In the data rows, 128 means zero.
Here are some points, one per row:
[ 93 117  92 128 145 107 177  86 145]
[116 121 132 132 151 138 103 132 127]
[111 152 176 132 122 135 107 136 139]
[ 96 117  88 115 114 132  96 115 149]
[136 117  89 109 128 142 149 105 135]
[126 154 116 134 132  81 200 105 150]
[122 151 116 110  96 180  32 181 142]
[213 218 255 120  50 180  40 214 121]
[187 203 224 151  63 109 139 178 114]
[121 131 137 116 131 127 162 149 123]
[143 156 190 107 113 115 169 171 108]
[146 136 132 120 102 162  89 144 128]
[140 125 139 129 186 134 130 107 120]
[128  97 140 144 184  91 197  85 124]
[161 194 232 123  32 163  45 200 124]
[129 124  72 109 134 133 129  90 123]
[111 102  80 121 165 127 133  81 153]
[100  93  58 147 117 143 125 128 145]
[139 157 189 138 126  97 178 142 122]
[119 130 130 127 130 108 177 121 136]
[181 189 232 126  72 194   0 202 123]
[ 58  76   0 115 150 102 156  97 133]
[174 142 222 128 121 109 168 118 144]
[104  78  99 153 147  77 227 136 121]
[160 183 206 129 107 140  93 130 131]
[163 132 178 141 111 147 112 127 114]
[181 173 255 129 101 115 128 147 120]
[168 142 174 143 122 129 146 130 142]
[137 152 149 142 106 137  83 136 136]
[104 112  83 126 135 127 157 123 138]
[114  94  99 113 143 134 124 115 118]
[117 117 103 109 176  89 207  64 120]
[180 130 190 115 129 123 118 122 131]
[131 106 119 124 138 108 122  73 157]
[116 107 134 140 159 137 142 106 140]
[110  65  35 130 164 114 120  82 142]
[116 100  90 122 137 109 177 137 113]
[128 129 128 124 148 147 130 137 123]
[134 121 117 128  92 145  99 134 125]
[ 99  66  43 131 156 151 124  97 129]
[ 73  59  77 129 174  86 200  56 141]
[151 150 187 148  92 112 120 160 108]
[103 105 154 152 144  80 255 113 115]
[109  54  95 155 145  83 195 107 116]
[106 142 118 131 110 135  90 133 138]
[198 231 255 126  13 137  49 218 115]
[136 132 156 139 124 146 101 132 128]
[109 123 104  96 138 153 110 121 121]
[124 143 109 103 108 167  58 162 152]
[152 146 202 141 121 111 153 137 120]
[ 49  40   0 159 207 127 203  26 124]
[109  80  73 114 135 141 115 100 128]
[129 112 127 131 139 112 144  94 138]
[138 145 133 114 130 152 115 120 123]
[137 134 153 138 110 126 155 133 140]
[112 110 100 107 131 167  50 141 121]
[137 118 161 135 124 126 108 177 121]
[136 153 141 117 105 165  65 145 118]
[134 110  59 136 182 108 193  90 128]
[125 148 100 118 106 120 102 148 134]
[117 124  58 131 154 155 131 138 138]
[173 177 186 140 126  87 192 150 112]
[138 120 129 137 131 137 140 125 133]
[201 227 255 126  50 132  72 204 122]
[ 88  86  64 128 141 144 103 122 137]
[117 141 109 121 109 115 128 116 136]
[ 87 124 108 145 156 121 164 125 134]
[106 111  50 134 162 157  99 115 137]
[111 122  85 131 170 113 188 110 110]
[161 169 171 114 105 119 140 138 125]
[136 112 150 126 114 133  95 134 146]
[122 133 128 127  99 182  68 194 124]
[106 120 112 144 148 100 142 136 119]
[120  99  91 136 184 110 202  95 126]
[155 107 105 128 173  99 176 123  96]
[136 126 108 133 195 108 165 115 117]
[168 154 213 151  88 111 151 177 120]
[133 133 104 117 155 107 175  90 138]
[112 146  87 128 148 141 108 119 138]
[179 189 232 112  68 116 143 165 114]
[117 116 184 148 112 100 158 133 114]
[129 110 113 138 138 122 163 139 128]
[140 110  78 127 177 106 196  58 123]
[110 142 113 100  58 154  37 147 118]
[180 181 249 136  91 125 127 149 132]
[152 114 146 146 104  81 223 132 142]
[ 59  98  96 113  83 157  37 177 115]
[167 196 241 126 111 109 116 141 133]
[162 145 186 121 101 148  97 182 106]
[174 192 173 134 125 158 101 143 127]
[ 83  89  58 127 147 145 105 118 130]
[168 132 190 138  77 163  45 155 145]
[141 173 192 156  87  94 128 156 131]
[119 108  97 132 144 153 123  89 144]
[110  94  60 104 149 146 101 135 150]
[110 126  71 109 143 136 107 114 150]
[187 163 229 125 126 114 144 130 127]
[121 116 132 129 154 129 119 107 141]
[ 89 132  60 125 130 137 104 131 140]
[132  95 109 131 174  93 178  72 139]
[160 128 159 138 138 123 143 114 146]
[ 87 113  58 131 133 156  70 133 138]
[126 130 120 126 105 126 101 138 133]
[114 126  85 119 110 107 120 123 139]
[142 134 170 145 143 133 124 123 137]
[181 177 232 135  58 141 103 176 114]
[ 51  73  33 135 190 126 156  82 136]
[108 160 130 115 141 126 128  91 116]
[109 106  60 121 148 150 107 121 136]
[170 165 195 143  94 108 169 151 126]
[129 134  78 142 106 126 109 128 130]
[139 127  94 124 117 102 136 100 123]
[132 157 106 121 103 130  97 126 131]
[136 111  92 111 121 129 140 121 139]
[ 66  88  27 133 182  82 173  72 155]
[ 90 114  36 110 171 131 143 107 119]
[ 83 132  38 109 121 169  14 150 125]
[ 91  74  46 137 157 140 145  91 148]
[136 100  67 137 157 140  89 101 148]
[117  91 113 136 157 128 122 117 133]
[105 127 132 149 146 107 153 115  97]
[ 90  80  50 111 168 131 138 106 136]
[125 136 103  99 120 141 112 129 123]
[135 133 104 140 119 125 104 116 127]
[137 118 153 155 131  68 220 103 119]
[182 167 236 130  90 103 209 154 107]
[174 179 229 123 115  99 148 123 132]
[176 169 214 119 109 114 166 119 121]
[152 148 189 130 112 108 128 141 134]
[ 81  83  32 122 138 146  79 108 113]
[149 133 153 111 126  96 205 110 119]
[184 172 255 140  69 163   0 192 134]
[149 154 194 140  93 107 151 150 139]
[128 170 135 114  71 158  43 163 144]
[ 86  89  50 129 168 133 143 111 137]
[148 153 177 135 108 136 133 138 120]
[ 35  40   0 115 212  82 223  17 148]
[ 90  84  28 131 168 126 122  87 145]
[ 70  94   1 131 184 137 139  72 132]
[122 128 169 131 129 120 117 135 126]
[ 88  72  29 124 164 127 134 109 132]
[ 90 122  55 109 148 126 119  98 129]
[103 152 126 138  71 153  60 172 122]
[161 125 228 151 128 132 122 114 126]
[ 75  85  74 137 157  90 207 111 109]
[197 217 255 107  49 198   0 207 142]
[121 121  71 122 169 111 173  95 144]
[131 157 165 116  73 182   1 174 130]
[138  95  70 154 137 144 111 114 143]
[173 161 224 133 122 121 148 154 124]
[133 151 101 133 136 152  97 130 145]
[ 96  86  75 126 138 106 136 135 132]
[168 198 244 136  71 170   2 191 121]
[129 131 130 150 122 143  85 122 116]
[132 114 118 117 154 106 225 100 133]
[157 133 169 130 146 126 102 147 132]
[ 80  65   7 125 186 118 213  75 124]
[107  84 111 146 155  91 231 118 117]
[ 90  56  12 142 174 128 119 100 121]
[116 112 149 135 151 131  98 145 118]
[124 119 156 120 122 140  72 146 146]
[137 135 130 138 125 116  96 153 123]
[152 133 146 126 117 130 121 129 123]
[157 149 211 127  67 126 138 192 116]
[155 164 202 118 102 119 150 147 124]
[124 123 184 139 100 153  44 178 120]
[140 128 179 139 123 108 133 150 150]
[138 121 120 154  96 120 124 112 131]
[154 157 231 121  98 118 137 127 104]
[162 164 227 119 105 131  85 174 117]
[117 134  96 126  97 134 125 167 115]
[ 98 116  92 132 136 136 120 114 129]
[140 149 131 109  90 114 151 154 128]
[159 175 223 100 120 116 162 112 153]
[118 142  88 130 132 151 115 133 148]
[154 168 192 125  81 102 147 164 107]
[ 75 107  79 147 108 102 148 116 113]
[128 159 149 109  93 124 174 124 110]
[118 144 135 140 118 142  87 150 127]
[135 125 148 118 135 148 107 154 132]
[ 94 116  75 112 134 152 104 136 135]
[188 175 199 146  93 154  44 178 119]
[117 132 123 120 135 116 148 135 129]
[108 104  73 118 161 125 120 118 121]
[117 138 145 135 129 116 153 136 120]
[144 112 135 125 137 123 125 119 138]
[142 116  97 104 153 143 124 104 124]
[ 97  92 110 134 134 108 127 156 125]
[157 146 203 114 108  98 179 151 107]
[163 146 151  96  81 172  51 186 120]
[ 84 103  76 157 147 124 178  98 125]
[138 120 127 132 146 124 129 111 126]
[191 167 225 128 123 115 214 118 127]
[114 123  84 129 147 129 162 132 139]
[128 135 164 129 137 104 163 108 123]
[130 148 144 116 111 122 106 124 121]
[ 91 102  69 123 149 140 117 103 135]
[145 151 172 149 106  74 203 130 122]
[107 113  52 131 141 161  84 108 124]
[152 149 202 125 103 179  65 159 129]
[182 163 235 130 100 116 151 150 135]
[117 122 104 134 153 133 142  99 130]
[107 134  95 122 127 175  51 137 150]
[ 81  97  30 133 128 139 119 108 135]
[104  78  65 124 123 120 112 125 118]
[105  96  81 118 150 116 140 111 151]
These points spread out most along one direction. How many in every 100 of the points above lie lower along it than each point below? Round to a whole number. More than half of the points above lie lower than the first one.
[ 99  84  15 126 160 131 132  81 132] 96
[ 93  63  26 136 197 102 196  76 127] 99
[179 149 184  97 106 126 109 151 126] 17
[ 56  53   0 151 201  88 213  59 135] 99
[166 142 184 143 109 135 104 126 117] 21
[102 107 103 111 131 148  88 121 149] 58
[ 91  65  69 141 179  91 188 103 121] 95
[105 102  79 137 169 121 148  92 159] 87
[118 112  45 120 159 137 126 101 126] 87
[170 172 244 145  86 133 116 142 107] 7
[100 164 122 122 122 151  88 169 118] 37
[ 90  92  32 116 165 150 107  82 104] 94
[105 150 108 112  93 133 115 149 135] 44
[ 99  89  63 107 146 121 106 129 139] 81
[117 147  85 113 117 145  77 115 145] 54
[160 182 207 118 127 102 118 136 121] 15
[128 148 140 104 144 171  63 137 123] 33
[134 171 157 143  83 124 139 170 114] 23
[134 122 149 130 121 106 176 169 115] 41
[126 122 136 118 101 123 143 132 118] 44
[117  95  69 124 144 147  77 115 129] 72
[122  98  90 109 148 140 175 101 119] 80
[157 125 188 153 137 109 184 105 134] 39
[ 90 118  64 133 147 133 149  87 128] 87
[119 101 120 131 161 118 134  75 137] 70
[149 142 188 157 123 141 134 153 114] 23
[121 125  76 102 138 148 128 113 131] 68
[155 156 156 117 118 129 132 144 110] 29
[179 189 244 117  69 124 110 193 118] 4
[ 99  92  44 139 180 106 205  72 144] 96
[110 125  90 130 133 171 132 147 136] 59
[155 164 222 120 101 132 118 138 127] 12
[158 125 180 131 113 156  80 178 120] 17
[172 173 212 133 129 150 133 153 117] 14
[132 127 120 113 121 151  85 139 157] 42
[127 162 129 125 121 138  91 117 128] 39
[119 132 186 129  56 137  78 218 125] 10
[149 177 153 106 118 147 124 142 134] 27
[215 193 255 129  99  88 196 160 109] 5
[118  96  79 135 121 161 119 128 104] 66
[136 122 138 123 114 121 127 148 120] 40
[141 113 134 132 159 110 112 120 131] 52
[ 92 115  77 138  99 177  21 150 124] 50
[148 141 136 121  95 155  58 138 137] 27
[ 71  75  39 134 173  92 223  84 121] 97
[115  95 100 160 175 127 126 116 116] 74
[138 122 143 133 136 162  87 155 119] 33
[ 94 129  80 149 135 140 137 111 115] 73
[142 130 123 116 120 147 105 100 139] 45
[160 146 146 106 129 133 137 111 106] 39
[157 145 161 126 142 130 114 126 130] 33
[ 98  71  50 121 171 112 161  94 133] 95
[184 195 255 129  84 119 140 153 107] 4
[121 135 156 130 112 137  88 135 130] 32
[100 138  72 135 131 155 139  99 121] 74
[ 66  69  13 133 165 103 115  92 134] 97
[106  71  36 132 162 131 149  81 142] 96
[ 96  92  43  95 184 129 144  73 123] 95
[104 120 119 126 114 139 121 112 110] 54
[114 136 101  94 117 126  94 144 138] 50
[141 154 140  96  81 147  87 148 119] 26
[132 134 143 130 143  88 170 129 108] 51
[158 106 171 141 168 122 114 105 136] 42
[128 173 171 130 122 120 139 141 139] 28
[149 158 183 120  81  86 177 164 107] 21
[124 130 112 113 152 133 125 131 130] 55
[115 112 110 128 120 112 164 132 117] 60
[ 82  70  15 147 176 112 146  85 141] 97
[132  96  75 120 171 124 157  88 123] 87
[110 122 134 154 147 119 176 125 115] 58
[116  89  69 135 166 104 221 114 143] 91
[166 162 211 145 120 122 130 122 141] 17
[142 110 134 121 151 141 129 154 129] 45
[145 142 203 136 108 105 166 130 128] 26
[122  83  73 142 174 130 187  75 147] 92
[105 138  92 118 111 122 167 136 122] 62
[184 185 244 117  87 151  56 201 120] 4
[ 76 101 101 147 109 149 133 188 109] 56
[ 74  41  54 160 163  90 202  89 124] 97
[180 212 253 126  75 122 116 164 121] 4
[181 164 192 121 104 120 110 147 139] 15
[170 154 198 139 122 135 109 134 122] 17
[118 158 144 125 121 134  91 130 119] 33
[100 103 103 134 163 131 161 129 126] 74
